Each scene shows the same named points in several views, each turned, perhaps mirrored, and shifted as a whole.
A view may leave some points out. In some views, one point has been moved. Which views, in the order they come, and which point in each? Write - if no view has one.

-- scene 1 --
(in the rows, 128 means zero)
A:
  K935 [160 110 130 156 139 198 112  75]
  K961 [171 109 145 126 117 171 116 110]
  K398 [159 102 125 163 134 176 109  85]
  K759 [171 112 102 122 123 189 137 108]
  K950 [165 107 129 148 133 194 116  81]
  K147 [165 107 116 140 126 176 122 103]
  K763 [163 105 129 149 127 169 113 101]
B:
  K935 [ 88 112 158 175 126 154  77 144]
  K398 [ 97 100 157 173 123 142  97 139]
  K759 [ 78  78 205 171 137 132  71 137]
  K950 [ 87 104 168 172 123 151  79 145]
  K420 [ 95  77 183 148 119 136  94 142]
  K961 [ 93  79 186 136 116 143  86 149]
  K763 [ 96  87 170 157 123 138  95 140]
  K147 [ 90  84 182 165 129 135  87 138]
C:
  K961 [146 147 114  95 112 204 126 108]
  K935 [126 126 118 113 108 169 128 143]
  K398 [144 131 114  97  99 169 135 142]
  K763 [150 143 112  93 105 183 132 129]
  K950 [134 130 118 114 109 175 125 136]
  K420 [157 150 112  93 109 195 128 118]
D:
  K420 [148 139 141 154 140  81 167  80]
  K961 [156 128 140 158 137  79 166  69]
  K763 [148 136 131 147 136  88 174  92]
  K398 [147 135 117 137 129  94 179 107]
  K950 [156 124 116 145 118  97 164 100]
  K147 [149 141 137 153 132  94 159  96]
E:
  K935 [ 94 110 141 165 117 112 101 186]
  K763 [ 97 114 155 145  99 133  89 172]
  K420 [ 99 119 158 131  98 133  78 166]
  K147 [ 92 115 154 142  94 117  85 164]
  K961 [102 118 153 124 109 134  69 172]
  K398 [ 97 114 153 163 102 129 105 177]
F:
  K961 [136 109 149 100 140  88 122  77]
  K763 [138 113 137 112 129 110 115  82]
  K935 [119 115 146 120 138 141 130  82]
  K759 [139 142 128 107 166 105 120  65]
  K398 [131 115 137 123 124 130 117  88]
  K147 [139 126 132 112 142 110 116  76]
G:
  K950 [ 48  80 126 128  84  98 126 120]
  K961 [ 58  97 151 127 107 118 126 123]
  K759 [ 32  69 155  96  73 111 131 105]
  K763 [ 50  87 145 130  98 113 129 108]
  K398 [ 50  83 128 144  95 104 127 104]
  K420 [ 53  88 159 119  99 120 135 112]
Moved in: G
  out of place in G: K961

-- scene 2 --
A:
  K557 [202 143 158 107 133 157 145  85 178 105 118 143 114 107 142 112]
  K200 [208 142 161 119 124 165 148  75 177 118 114 151 114 125 142 105]
  K681 [212 142 169  98 131 150 133  75 176 106 107 145 109 105 137 103]
  K700 [195 150 165 112 134 158 147  83 177 105 124 146 118 114 145 114]
  K180 [215 135 156 103 128 156 138  79 178 110 106 143 108 106 137 104]
  K436 [207 148 149 111 133 165 137  70 182 105 106 137 117 117 149 115]
  K532 [199 160 172 113 135 158 136  65 178 105 113 146 119 124 150 112]
  K119 [192 164 160 118 139 165 140  67 182 101 116 139 124 126 156 122]
  K370 [214 142 162 103 130 155 134  72 177 108 104 144 110 110 140 104]
  K716 [196 169 160 113 142 162 128  57 184  96 106 134 125 125 159 124]
  K519 [194 160 163 115 138 162 140  70 180 102 117 141 122 122 153 119]
B:
  K681 [157 115 114 214  96 134 153 133 183 121 123  97 145  68 116 136]
  K557 [166 115 115 213  94 128 175 134 182 115 121 100 134  65 119 129]
  K50 [157 122 118 217  92 135 165 130 177 122 126  96 146  71 123 135]
  K532 [160 134 122 225  84 136 177 129 173 119 132  95 146  73 127 142]
  K119 [168 139 122 227  80 131 192 132 174 111 129  94 137  68 129 147]
  K700 [165 120 120 217  89 130 185 131 177 116 128 101 136  69 122 127]
  K370 [158 120 112 215  96 133 157 133 181 121 117  93 144  66 122 140]
  K716 [168 145 121 233  76 134 181 134 178 108 131  91 139  67 126 162]
  K519 [166 134 121 225  82 132 187 132 175 113 130  96 138  69 126 143]
  K436 [167 131 112 219  89 128 174 135 180 114 113  91 136  62 129 148]
  K180 [160 114 109 210 100 129 158 135 183 121 111  94 140  63 122 134]
C:
  K532 [117 133  50 165 144 164  99  74  83 119 122 131 131 146 213 164]
  K700 [107 128  56 165 139 159 111  78  82 102 120 126 139 137 206 167]
  K496 [114 139  56 149 141 168 114  74  82 112 121 130 136 144 210 158]
  K370 [108 136  54 146 136 168 113  66  73 103 122 138 125 146 218 156]
  K557 [102 128  56 158 136 160 115  73  76  94 120 131 133 137 210 164]
  K50 [112 136  54 151 140 167 112  71  79 110 119 133 131 144 212 158]
  K681 [108 136  55 143 137 168 117  65  70 105 113 137 125 142 212 155]
  K436 [105 129  50 164 136 161 101  68  76  99 133 138 126 147 225 164]
  K716 [114 124  44 181 144 159  84  69  77 119 125 137 120 148 223 170]
  K519 [111 127  50 175 142 159  97  76  83 111 124 130 132 143 214 169]
  K180 [103 135  56 143 133 166 119  66  72  94 124 138 128 143 218 156]
  K119 [112 125  48 180 143 157  92  76  84 112 129 130 132 144 217 172]
  K200 [110 139  56 152 136 164 114  77  88 101 138 129 142 148 218 160]
D:
  K557 [125 147 182 118 117  94  99 114  91 117  97 145 163 150 131 128]
  K700 [123 143 182 116 120 103  94 107  96 116  94 137 165 153 133 128]
  K200 [128 138 181 128 111  98  79 117 100 113 101 141 174 142 142 132]
  K519 [122 139 187 126 131 105  93 102 106 125  95 136 165 161 141 132]
  K532 [120 139 182 130 126 111  90 106 112 125  94 142 166 155 137 140]
  K716 [120 137 192 138 143 104  98 101 115 137  98 141 163 167 145 138]
  K180 [127 148 179 129 112  88  98 127  93 119 103 157 165 141 132 135]
  K681 [122 150 175 127 113  99 101 124  99 122  97 159 161 144 125 142]
  K119 [122 136 190 129 136 104  92 100 108 127  97 133 166 163 145 131]
  K436 [126 141 189 135 128  89  95 115 101 127 104 147 166 154 143 131]
  K50 [122 144 177 128 116 105  93 116 104 120  95 150 165 146 131 141]
E:
  K557 [119 124 135 108 128 134 126 155 133 117 163 110 150 142 108 107]
  K370 [116 128 135 115 127 128 115 146 133 106 163 121 162 135 109 106]
  K180 [117 127 141 114 127 132 117 141 136 108 160 112 162 138 110 106]
  K519 [120 129 125 107 128 136 128 172 123 118 165 133 143 137 104 102]
  K532 [119 131 120 112 130 126 122 167 123 116 166 137 150 134 105 104]
  K716 [115 129 125 106 122 140 123 181 120 103 168 148 143 130  99  99]
  K700 [121 126 127 108 131 131 130 162 128 125 164 115 145 142 107 107]
  K496 [120 130 124 116 134 119 120 150 129 120 163 124 158 137 110 107]
  K200 [124 135 132 119 137 134 125 146 127 127 153 125 156 137 114  99]
  K119 [120 130 125 107 128 141 130 176 120 118 164 138 140 135 103  99]
  K681 [115 125 132 113 126 120 114 146 136 106 167 115 163 137 108 111]
  K436 [118 130 138 111 125 145 123 158 127 107 159 130 152 134 106  98]
  K50 [118 129 126 114 130 122 118 152 130 115 165 124 158 137 108 107]
F:
  K700 [ 99 108 163 125 106 124 126  85 147 134  69  67 112 153  98 131]
  K119 [116  99 157 115  97 136 125  95 153 134  77  75 122 149  99 134]
  K557 [104 109 168 130 108 117 124  78 142 129  74  62 112 155  98 131]
  K370 [109  97 179 130 111 114 133  80 145 123  88  53 117 158 106 131]
  K496 [ 94  96 173 125 111 120 137  88 151 128  79  58 115 156 107 130]
  K532 [107  94 168 118 104 133 133  96 154 133  79  64 122 153 105 133]
  K180 [107 102 176 134 111 107 130  74 141 120  86  53 113 158 104 129]
  K681 [104  99 184 133 115 117 133  79 142 128  82  48 117 161 105 132]
  K716 [130  93 165 114  96 142 124  97 152 136  84  69 130 152 100 138]
G:
  K200 [131 135 140 134 122 155 138  97 125 144 112  91 103 166 103  93]
  K557 [117 136 120 134 136 160 138  89 125 144 115  89 107 167 115  97]
  K532 [120 125 137 127 130 166 139  85 111 139 134  94 107 167 100  90]
  K436 [116 137 133 142 130 174 131 101 118 140 124  89 111 169 108  94]
  K700 [119 133 122 129 131 159 137  80 123 145 121  87 104 164 107  99]
  K681 [118 129 128 130 145 156 147  98 118 139 114  99 112 173 122  86]
  K50 [122 128 134 128 137 157 144  92 117 140 120  97 108 169 111  88]
  K119 [116 131 133 134 124 177 129  82 112 141 139  86 106 163  95  98]
  K519 [116 130 130 132 127 172 132  82 114 141 135  88 106 164 100  97]
  K180 [120 136 129 138 140 158 142 105 124 141 107  94 111 172 122  89]
  K716 [110 127 136 136 130 186 129  88 104 136 148  91 112 168  98  93]
  K370 [120 131 134 134 140 160 143 103 119 139 115  97 111 172 118  86]
  K496 [126 127 136 126 134 153 145  90 119 141 118  96 106 168 109  88]
Moved in: -

-- scene 3 --
A:
  K382 [107 110 145 138 167  70 148 154 125 128 171 141]
  K419 [128 123 103 147 168  96 151 131 145 137 169 140]
  K489 [115 115 132 141 169  77 145 146 127 131 164 140]
  K598 [125 119 110 133 164  79 145 131 140 135 172 138]
  K127 [124 111 133 125 171  69 144 144 123 135 165 136]
  K32 [116 122 112 149 164  87 147 135 142 131 170 142]
  K470 [119 123 109 148 165  87 145 133 142 133 167 141]
  K24 [102 110 149 140 167  65 143 157 120 126 166 142]
B:
  K485 [126  92 130 137 123 107 134 121 106 129 112 166]
  K127 [115  89 141 143 127 104 132 115 106 129 120 160]
  K419 [148 106 121 127 117 100 124 123 113 127 113 185]
  K382 [115  86 135 142 125 105 146 117  95 133 102 150]
  K598 [132 101 134 132 122 102 126 129 111 127 116 182]
  K32 [137 101 126 129 118  96 137 124  99 131  97 172]
  K489 [124  89 129 138 123 109 138 117 104 129 109 160]
  K24 [110  80 133 144 126 112 149 117  95 132 101 146]
C:
  K419 [181 107 129 137 104 174 116  83 128 133 140 161]
  K24 [193  98 125 175  94 168 147  90 119 151 112 189]
  K598 [182 104 130 147 110 168 116  92 141 138 135 172]
  K127 [195  97 134 168 113 174 120  96 143 139 112 182]
  K382 [194  97 129 176 101 169 137  94 129 148 109 187]
  K470 [184 104 126 142 106 173 125  86 129 140 139 170]
D:
  K419 [168 151  79 156  50  97 104 133 143 116  96 150]
  K489 [183 157  86 147  83  96  98 133 128 105 110 143]
  K24 [192 162  89 142 103  91  93 129 120  94 114 140]
  K127 [188 159  82 139  80 112 101 132 120 106 114 138]
  K598 [177 158  76 145  60 107 106 125 137 113  99 147]
  K485 [181 157  84 146  77 100 101 130 130 107 107 144]
  K32 [173 156  81 153  66  91 101 127 142 110  96 151]
E:
  K598 [152 130 157 108 111 125 102 139 153 119 127 119]
  K32 [162 125 157 106 115 123 109 129 155 123 132 129]
  K470 [162 127 158 110 116 124 106 130 155 125 132 127]
  K485 [152 133 159 106 100 126 118 137 151 119 138 127]
  K127 [142 141 160 105  87 129 120 145 149 113 138 124]
  K382 [147 130 158  95  88 126 139 136 148 111 144 132]
  K489 [153 134 159 105  95 127 125 135 151 119 142 131]
  K419 [166 128 159 110 115 125  92 130 159 122 125 131]
F:
  K382 [213 122 119 166 204  88 140  75 194 135 105 118]
  K127 [202 119 135 174 190  95 136  85 194 132 102 125]
  K24 [215 125 115 161 199  83 143  77 196 134 109 114]
  K598 [193 128 138 184 200  99 114  81 200 134  85 135]
  K419 [185 131 134 192 208 102 113  79 200 142  68 128]
  K32 [194 135 126 182 209  94 115  76 202 139  78 126]
  K470 [191 136 128 184 206  95 114  79 203 140  76 127]
  K489 [202 127 124 174 199  91 133  80 197 137  93 119]
Moved in: B, C
  out of place in B: K32
  out of place in C: K24
